Where one turn sends some rows of the set: a few examples, then the rows asked:
J52: -0.26, +0.91, +1.52, -1.19, +1.39, +3.47, -0.99, +2.82, +1.15, +0.93, +2.94, +0.10, +0.81, +0.26, -0.79, +3.28, -0.55, -2.39, -1.46, -1.85, +3.56, -1.00, +2.59, -0.72
J636: -1.66, -2.26, -1.32, +0.61, +1.49, +0.70, -2.43, +0.36, -0.15, -1.12, +3.06, +2.34, -0.30, +0.85, +2.37, +3.15, -1.65, -1.49, -3.21, -2.19, -1.34, -0.54, +1.94, -1.20
J840: -0.69, +0.23, +0.79, +0.36, +0.18, +2.21, +0.38, +2.96, +0.45, +1.43, +0.87, +0.19, +1.98, +1.46, +0.24, +4.46, -0.29, -2.68, +0.57, -1.49, +4.44, -1.52, +1.88, -1.43
J71: -1.53, +0.42, -0.47, -0.12, -0.77, +2.03, -3.15, +4.96, +0.59, +1.22, -1.64, +1.52, +0.85, +0.65, -0.58, +0.57, +0.17, -2.12, -1.45, -1.36, -0.60, +1.62, -2.38, +2.13
J710: -2.45, +0.58, -0.78, -1.27, +1.66, +2.45, -3.00, +3.68, -0.09, -0.70, +0.50, +1.84, +0.96, +0.47, -0.01, -0.34, +0.04, -2.26, -3.35, -1.66, +0.64, +2.19, -1.94, +2.02
J713: +1.60, -3.49, -2.99, -1.75, +2.20, +1.34, +0.92, -0.80, -0.27, +1.45, -1.46, -0.84, +0.63, +0.02, -4.94, +1.87, +1.71, +1.57, -0.51, +0.99, +0.43, -0.44, -0.25, +0.23
J615: +1.48, +0.54, +0.68, -0.38, -2.55, -3.30, +1.24, +0.92, +0.34, +2.51, -0.04, +0.91, -2.49, +0.71, +2.89, -1.26, -0.09, +3.35, +1.00, +1.40, +0.80, -0.51, -1.40, -1.05
J375: +1.41, -3.04, -2.80, -0.78, +2.84, +1.40, -1.15, -2.55, +0.07, +2.58, -2.87, -1.42, +0.99, +0.64, -2.60, +0.59, -1.01, +1.22, -1.88, +1.93, +0.93, +2.09, +0.21, -0.99
J817: +0.49, +0.68, -1.12, -2.83, -0.50, -0.71, -2.10, -0.60, +0.06, -4.29, +0.53, +1.52, -0.80, +0.31, -0.66, -2.36, +0.94, +0.11, +2.18, +3.09, +1.03, -0.50, -2.95, -0.04
J420: -1.18, -2.36, -2.04, +1.21, +0.23, -0.21, -1.22, +0.15, +0.41, -0.75, +0.22, +1.14, -0.61, +0.05, +2.57, +4.22, -2.55, -2.65, -2.67, -3.11, -1.97, -0.20, +0.11, -1.74
J904: +2.33, +0.73, +3.50, -0.95, +1.37, +1.50, +1.70, +0.27, +0.16, -2.66, +0.10, -1.05, -1.48, -1.64, -0.45, -1.59, -2.17, +1.08, +1.71, +1.56, +2.72, +1.35, +0.51, -2.74
J937: +1.59, -1.82, -2.15, +0.71, +1.80, +1.81, +0.97, -4.04, +0.28, +0.01, -2.54, +0.74, +1.30, +0.13, -2.81, +1.99, +0.96, +0.51, -0.96, +2.24, +0.56, +0.36, +1.91, +1.18
J334: +2.96, +2.29, +0.97, -1.76, -2.28, -2.16, +2.20, -0.38, +1.45, +1.15, -0.95, +0.74, -3.66, -2.01, +1.96, +0.04, -1.46, +1.25, +1.41, -0.01, +1.00, +1.00, -1.13, -1.42
J149: +0.94, -2.07, +1.44, -0.04, +0.29, -2.16, -0.41, -0.89, +0.86, -1.32, +2.08, -2.23, -2.64, +1.37, +0.65, -1.56, -1.00, +2.57, -1.67, +1.89, -1.10, -3.33, -0.94, -2.29
J187: +1.03, +2.02, -1.16, -2.44, -1.75, -3.54, +2.41, -0.34, +0.08, +0.19, -0.54, +1.11, -1.77, -0.14, +2.41, -0.40, +0.49, +0.73, +1.81, +0.73, +3.01, -0.27, -3.18, -0.97

J52 -> J636
J187 -> J334
And these:
J817 -> J904
J71 -> J840
J375 -> J713

